Read these off the matrix that follows. Counting starts at 1.
1) The entry in the top-left corner?
2) The maximum?
3) The bottom-left entry?
4) The entry at row 1, column 2?
5) The entry in row 2 and column 1?
6) The entry in row 1 and column 3?
[[130 123 131 121 131 123 121 125]
 [107 117 117 117 107 119 122 121]
 [123 118 128 121 123 125 120 117]
 [129 118 125 118 130 123 116 127]
 [131 112 115 122 132 124 117 116]
 [122 130 133 124 122 127 130 123]
 [105 122 129 124 106 119 124 115]]
1) 130
2) 133
3) 105
4) 123
5) 107
6) 131

Questions about the grid below. Rows and columns are numbered from 1.
1) Read off the entry in the top-left corner.
2) Read off the entry in row 1 and column 3.
3) Read off the entry at row 1, column 2.
4) Read off the entry directly above 116.
5) Read off the entry directly below 134.
6) Read off the entry at row 2, column 1.
7) Read off the entry directly below the smallest entry.
8) Read off the bottom-left entry.
[[121 119 114 122 123 150]
 [139 107 111 131 130 128]
 [150 118 113 126 123 122]
 [122 148 144 116 136 128]
 [149 131 121 109 134 128]
 [142 110 121 136 135 114]]
1) 121
2) 114
3) 119
4) 126
5) 135
6) 139
7) 118
8) 142

Questions about the matrix below.
1) The entry in the bottom-left corner?
2) The first entry on the main diagonal?
3) The top-right entry?
4) The 3rd entry on the diagonal from the top-right corner?
5) The entry directly above the smallest entry?
6) The largest entry in the last row?
7) The top entry of the column that holds the largest entry?
8) The entry just left of the smallest entry?
[[136 117 120 126 127 136 115 133 109 130 124 121 132 138 121 126]
 [136 125 127 132 115 143 132 135 124 118 140 126 125 110 131 129]
 [119 137 130 122 121 123 128 127 129 146 117 137 122 130 121 117]
 [120 128 124 134 146 135 134 133 121 108 124 131 132 124 122 121]
 [122 131 129 128 115 136 124 125 125 139 116 135 127 136 123 116]
 [118 138 132 125 125 118 143 131 133 134 134 127 119 109 122 123]
 [125 137 134 123 146 105 131 130 136 139 129 128 124 122 130 128]
 [122 132 136 125 126 109 132 120 144 136 134 123 126 129 133 136]
 [132 114 129 130 137 125 130 131 126 124 127 114 141 138 129 114]
 [130 125 122 125 144 122 127 138 112 124 136 120 124 116 121 132]
 [120 136 126 129 148 121 129 122 134 121 120 140 127 134 128 132]
 [132 129 133 127 125 121 129 119 147 137 125 133 134 139 139 131]
 [137 129 130 126 129 129 134 140 129 137 133 129 128 112 131 117]
 [141 123 111 120 128 125 147 137 129 134 131 133 130 120 122 129]]
1) 141
2) 136
3) 126
4) 130
5) 118
6) 147
7) 127
8) 146

[[154 148 135 142 124 151 121 141]
 [137 146 138 143 126 125 147 115]]
The entry just right of 154 is 148
The smallest entry in the last column is 115
The bottom entry of the column that holds the largest entry -> 137
Read off the 2nd entry on the main diagonal.
Answer: 146
Read off the top-right entry.
Answer: 141
Read off the entry just left of 143.
Answer: 138

data =
[[117 125 149 141 143 130]
 [125 126 114 133 125 126]
 [120 122 137 115 118 121]
 [117 128 143 128 138 124]
 [127 135 131 139 134 131]
 [117 136 115 129 124 122]
 [124 147 121 127 123 123]
 [128 132 124 151 127 130]
 [126 127 134 142 146 129]
 [122 131 139 141 141 138]
 [129 129 143 124 124 126]]
Indices start at 1.
What is the entry directly above 132? 147
What is the entry at row 1, column 2? 125
What is the entry at row 3, column 1? 120
What is the entry just left of the smallest entry? 126
The entry in the top-right corner: 130
The bottom entry of the column that holds the smallest entry -> 143
The largest entry -> 151
The entry in the top-left corner: 117
The entry in row 2 and column 1 is 125
What is the entry in the bottom-left corner? 129
What is the entry at row 1, column 3? 149
What is the entry just right of 151? 127
What is the entry in row 2 and column 3? 114
The entry in row 3 and column 2 -> 122
What is the bottom-right entry? 126
The entry directly below the largest entry: 142
The entry directly below the smallest entry is 137
What is the bottom entry of the column that holds the largest entry? 124
The entry just left of the largest entry: 124
What is the entry directly below 132? 127
What is the entry directly below 146? 141

Read these off the array that follows. Rows and columns are numbered from 1.
1) Find the top entry of the column that holds the smallest entry.
2) Find the entry at row 1, column 1.
3) Find the entry in row 2 and column 1.
4) Find the entry in row 3 and column 1.
5) Find the entry in the top-right corner.
6) Find the entry just right of the smallest entry.
7) Find the bottom-left entry.
8) Find the entry in row 3 and column 2.
[[134 130 130 131 127 133 125 131 130 131 130 124 124 131 126]
 [151 151 135 145 123 124 117 135 137 124 136 118 117 112 129]
 [120 145 137 125 115 141 128 127 120 131 138 117 119 121 140]
 [150 141 127 125 115 124 118 139 135 130 148 120 110 102 137]
 [114 136 126 126 124 127 127 117 121 135 138 132 131 128 141]
 [147 135 120 123 110 129 131 136 126 133 140 140 118 116 133]
 [124 129 130 136 120 134 131 129 117 131 137 134 125 127 130]
 [138 144 132 137 112 125 128 143 125 135 139 139 119 108 136]
 [108 146 137 130 116 138 129 124 118 133 149 120 122 125 143]
 [136 130 134 129 131 142 119 142 142 109 110 121 126 119 125]
 [145 139 123 131 116 129 134 131 133 131 136 137 120 119 126]
 [146 142 124 127 118 127 127 131 137 129 140 130 116 113 128]
 [132 122 127 129 122 138 124 119 129 117 130 130 128 127 119]
 [151 137 114 123 116 127 118 138 128 122 137 137 118 124 133]
 [139 148 134 143 118 120 118 145 127 129 142 131 117 108 136]
 [116 132 127 127 116 131 126 115 125 128 138 132 132 128 133]]
1) 131
2) 134
3) 151
4) 120
5) 126
6) 137
7) 116
8) 145

Questions about the grid below.
1) What is the bottom-right entry?
2) What is the entry in the top-right corner?
3) What is the fourth entry from the end, reading row by row?
4) What is the entry directly below the largest entry?
5) What is the second entry on the diagonal from the top-right corner?
6) What is the entry in the bottom-left corner?
7) What is the entry directly above the largest entry?
8) What is the first entry in reading order?
[[145 132 130 129 139 131 124 120 130 120]
 [148 118 127 136 116 128 135 138 145 134]
 [105 137 130 133 144 129 124 135 138 115]
 [102 123 130 129 120 121 127 139 120 144]
 [157 121 124 120 131 129 141 111 143 125]
 [109 137 127 134 126 131 140 134 142 139]
 [134 148 129 126 124 129 118 137 134 137]
 [140 119 126 119 122 120 119 130 107 114]
 [136 126 129 120 119 124 126 121 138 149]]
1) 149
2) 120
3) 126
4) 109
5) 145
6) 136
7) 102
8) 145

a =
[[135 132 117 138 120 138 128 145 145 138 121 130 116]
 [136 132 116 127 125 133 130 133 131 131 124 129 120]
 [140 135 145 140 120 130 135 126 134 133 132 140 121]
 [131 121 145 123 144 121 123 128 131 118 121 126 134]
 [130 129 126 125 133 132 133 130 129 129 127 126 126]
 [110 135 114 123 141 133 111 142 120 127 119 105 132]
 [132 131 140 128 131 131 129 129 140 129 131 126 111]
 [133 129 126 133 126 129 128 135 126 131 126 126 124]
 [128 135 129 129 125 127 132 134 130 126 113 124 125]
 [136 127 121 130 131 123 128 138 127 122 127 131 125]
 [128 138 141 143 130 123 148 129 123 141 103 131 127]
 [117 122 119 126 136 125 115 137 120 123 137 106 124]
 [135 135 134 122 131 131 124 134 125 128 129 131 136]]
Rows and columns are numbered from 1.
The entry in the top-right corner is 116
The bottom-right entry -> 136
Which number is the entry in row 3 and column 1? 140
Which number is the entry at row 1, column 1? 135
Which number is the entry in row 1 and column 3? 117
The entry directly below the centre entry -> 128
The entry in row 3 and column 3 -> 145
The entry at row 2, column 1 is 136
Which number is the entry at row 2, column 3? 116
Which number is the bottom entry of the column that holds the smallest entry? 129
The entry directly above the smallest entry: 127
Which number is the entry just right of the largest entry? 129
The maximum is 148
The bottom entry of the column that holds the largest entry: 124
The entry at row 1, column 2: 132
Which number is the entry directly above the largest entry? 128
Which number is the entry in row 2 and column 2? 132
Which number is the entry directly below 118? 129
The entry directly below the smallest entry is 137

(133, 132, 127, 110, 128, 118, 123, 128, 117, 121, 129, 128, 136, 113, 107)
Report the entry just right of 110.
128
The entry just left of the centre entry is 123
The entry just right of the largest entry -> 113
